The rows of Y fall into a few groups, which share some directions, and each row is roughly a mix of its group's hidden directions.
Y, 115 rows:
[[-30  22  10  26 -18   1  16  18  -2  -6 -21]
 [-54   5  -5   3  -2  14  -5  15   5   4 -11]
 [-11 -15   3   7  -4  -2 -24  12 -49  -5   3]
 [ -7  -2 -16  19 -22  20 -24   9  20  29  12]
 [  7 -26 -15 -20  -3  15  15 -29  12  26  -7]
 [ 43  -2  20  15 -12  -7  20 -17   3   2 -14]
 [ 14  -1  -4 -32 -10   9  30 -18  -6  27  13]
 [  9 -22 -19   8  12  10  21  -6   9  16  39]
 [  3 -26   2  25   8  17 -29   1 -23  -1  21]
 [-16  29  17  11 -24  -5  22   6   4  10 -27]
 [ 13  31  22  16  20  -8   8  -9 -21  -7  24]
 [ -2   9  33  11  19 -22  13   0 -25 -24  -7]
 [  0  25  -4 -18 -15 -17  32  -5  23   0 -22]
 [ -2   7 -20   5 -14 -22 -26  28   3 -22  21]
 [  9   8  31 -12  13 -19  19 -23  -8 -27 -10]
 [-13  17  15 -12 -16  -4 -32  22 -10 -10 -27]
 [  4 -18  -5  23  21 -16  -7  -8 -34  -7  26]
 [-11   8 -24  -5 -26  21  15 -20   2 -30 -12]
 [  2   6  -9 -25  -5  12  18  -9  43 -12 -16]
 [-45   0  -2  -2  11   5 -27  15  -5  15  12]
 [ 13 -17 -10  10  25  13  24 -12  13  17  31]
 [ 39 -18  -6 -20  -4  24   5 -10  16  -2  15]
 [-43 -19  -6  -3  27   7 -18  10 -10   0   4]
 [-10 -34 -11 -24 -19  20   8   7  23  -2 -15]
 [  3  -1  19  10  11 -14 -26  41  11  17   0]
 [  3 -23   6  18  27  18 -25   0 -19  -1  24]
 [  8   6  19  -3  -8 -20  37 -19  -9 -21 -19]
 [  8 -41  -9 -14 -17  17  -6  -9  16  23 -10]
 [  7 -18  27  13  15 -19 -22  24 -10  11  20]
 [ 14  12  28  -4  22 -15  15 -13  -8 -31 -17]
 [ 34  -6  13  11 -21  10  25 -19  17   1 -17]
 [  2 -25  -7 -21 -19  30   4  -6  24   2 -23]
 [ 42 -24 -16  -2 -14   3   2 -20  10   9  12]
 [-18  15   7   9 -34  -8  24 -11  10  12 -26]
 [-34  15   9  30 -10   3  14  19  -5 -16 -15]
 [-52  -6   0   4  16  -1 -11  -7   1 -19  -5]
 [  8 -16  -9  30  18 -17  -6  -1 -24  -2  31]
 [ -9 -29 -31  -3 -18   9  -3   2  27  18 -14]
 [  5 -20   6  31  16  16 -33   9 -19  -1  11]
 [ -6  25  10  -6 -25  -2 -16   7   2 -23 -36]
 [ -5  25  -5 -23 -24 -14  26  -3  17  -7 -24]
 [-25  20  25  31 -19   1  13  13  -2  -2 -14]
 [ 33 -12   5  -5  13  14  25  -7   4 -34 -11]
 [ -3  27  -3 -21 -18 -22  27  -6  18  -4 -22]
 [ -5  22 -35  -4 -16   7  17 -32  -3  -5 -12]
 [  6 -20   3  28  19  14 -23   1 -26  -6  23]
 [ -8  10   2 -31 -23   8  10   4  32  19 -19]
 [ 57   8   4   7  -7  -7   9  -1  -1   2  -1]
 [-13 -27  -6 -26   8  13  27 -27   5 -14  -9]
 [  7   8  26  11   3 -16 -25  40  -6   7  10]
 [ 12  -3 -25  -8 -14   1  20 -14   1  39  20]
 [  4 -28 -15 -21 -15  19  -1 -11  20  22 -22]
 [ -5 -12  14  16  -2   1 -27 -14 -42 -12   9]
 [  4 -27   1  24  16  10 -24   0 -22   5  29]
 [  9 -26 -16 -13   3   4  10 -33   3  34  -1]
 [  0  -9 -30   2  -7  19 -33  -3  25   9  20]
 [  9  -8 -35   3 -19  -1 -23  -7  16  28  12]
 [  2 -13  28   1  13  16   4 -35  -4  29  -6]
 [-23  22  10  23 -18   0  19  24  -6   8 -23]
 [  2 -16   8  24  24  -3 -16   1 -34   9  24]
 [ -6  12 -11  -9  -1 -18 -31  26   7 -22  26]
 [ -1  11   7 -23  -6   3  17  -9  32   7 -37]
 [-20   4   3  20 -18   7  22  -3  13   8 -40]
 [ 21 -14 -16 -24  24   3 -20   8 -10  -5  30]
 [-20 -18 -37 -19 -19   5  15  -1  18   3 -13]
 [ 15  -9 -20  -5 -16   9   5 -44 -15  18   2]
 [  8 -22   4  19  12 -15 -21  19  11  35  13]
 [-33  20  26  23 -10   6  13  10   3  -7 -21]
 [ -6   0 -24  19 -14   6 -30   0  21  32   0]
 [  3 -11 -33   0   0  -3  12 -23  11  39   4]
 [-11 -13  32   5  22  -7 -12  25   0 -30  -2]
 [ -8 -29 -10 -29 -26  17   5  12  18   0 -16]
 [ -1   6 -23   1 -26  24  -7  23  15  30   6]
 [-45   3  -9   4  17   3 -11  -4  12  -5 -29]
 [ -3  25  -1 -20 -17 -19  29  -7  17  -1 -27]
 [ 34 -12  -4  29  -3   8   1 -17  21   3 -24]
 [ -7  23  20  -3  -6  -1 -22  12  -8 -17 -39]
 [  5  -5  21  24  19 -21 -24  27  -2  14  15]
 [-14 -23 -15 -20  -1  18  22 -28  11 -17 -16]
 [  4 -40 -16 -15 -15  16   6 -14  16  23  -3]
 [  2  13 -27   1 -18 -14  -8  35  20 -15  15]
 [-12   3  12  -3 -32   3 -30  -8 -25 -21 -13]
 [ -4  29  -2 -22 -24 -13  27  -6  17  -6 -20]
 [-17  14  15 -17 -18  -1 -23  11 -20 -16 -31]
 [-12 -14 -17 -27   4  16  22 -14  25   3 -25]
 [ -5  11  -3 -13  -6 -17 -19  17  19 -21 -38]
 [  6 -11  25  11  22 -17 -15  31   6  21  14]
 [ 16  -9  -8  -4   5  12 -11 -33  11  31 -26]
 [ -2 -27 -12  -4  14  -4  11  -9 -14  16  42]
 [-45   4   8  -4 -14  -3   3 -11   8  25 -19]
 [  5 -19  21   3  22  16   7 -33   3  19 -22]
 [ 20   9  25 -10   2 -15  24 -19  -2  10 -33]
 [ -5 -10 -16 -20 -33  21   9 -18  -6 -24 -13]
 [ 21  -1  -8 -20  27  -5 -27   5 -10  -9  31]
 [ 56   6   8   4  -9   4   3   1   3  -3  15]
 [  8  10 -24  12   0 -13  -9  20  15 -22  36]
 [ 11  11 -25  20 -15 -23  -4  11  14 -21  27]
 [  3  12 -25   3 -28 -19   0   2  11 -36  15]
 [ 15  25  31   6  -9   1  -1  20 -20 -15  24]
 [-38  -8  -9   8  10  15 -33   7   8  -2  19]
 [-24  27   0  16 -19   1  13   9  12   6 -35]
 [ -1  15 -16  -2 -27 -23 -15   2  10 -38   3]
 [-10  17  14 -16 -15   6 -26  14   6 -14 -36]
 [-11   6 -33 -14 -13  15  23 -28  11  -6 -18]
 [-23  18  11  28 -13   3  17  12   3   3 -34]
 [ 13 -26  -9 -27 -22   7  -1  -2   2  37  -1]
 [  3  21  -6 -13 -21   4  15   2  34 -14 -29]
 [  1  -2  33  -3  21 -12 -21  36   6   8  -7]
 [ 24 -11 -16 -34  28  -7  -9  -8  -6 -15  14]
 [  7  12  20  24  18 -25 -20  19 -15   9  19]
 [ 21 -15 -14 -43  13  -9  -5 -14  -6  15  12]
 [  0 -19 -17   0 -13  11  25   1  -2  30  32]
 [-17 -29  -7 -18 -15  17   6  18  26 -16 -15]
 [ 13  -5 -10 -16  19   5 -23  14 -11 -12  40]
 [ -8  25  -2 -27 -23 -15  20   2  13  -4 -28]]
Here is one row of each group, with its name. Which group are the others in?
[-14  15 -34  -4 -13   6  17 -30  -5 -18 -13]  L
[  5  18  -8 -15   0   8  25  17  40  10 -16]  M
[ 30  -7 -14 -35  21  -2  -6   8 -14  -2  22]  S

[  7   5 -28   5 -24  10 -13  25   4  30  16]  S
[  7  30  25   6  32 -17   7  -1 -18   0  15]  L
[ -6  14 -23  -7 -17  -3  -7  42   3 -24  -6]  M
[ 24 -31 -12 -19   4  -6 -11 -16  -7  11  30]  S
[  8  -4 -18  -4   2   9  37 -23  11  -8  32]  M
[-42  -3  13   4  15  16 -19  17  -2  21  -2]  S
[ -5  27  -2 -22 -20 -25  20  -8  13 -13 -23]  M
[ 31  10  27  25 -19 -17  17   1 -15   7   2]  S
[  4  10 -26  -1 -18  -7 -11  30  31 -20   7]  M
[-47  13  14  -6  11 -21  -1  -2 -14  -1 -13]  S
[ 16 -25 -15  -9 -14  11   3 -34  -3  29   1]  L
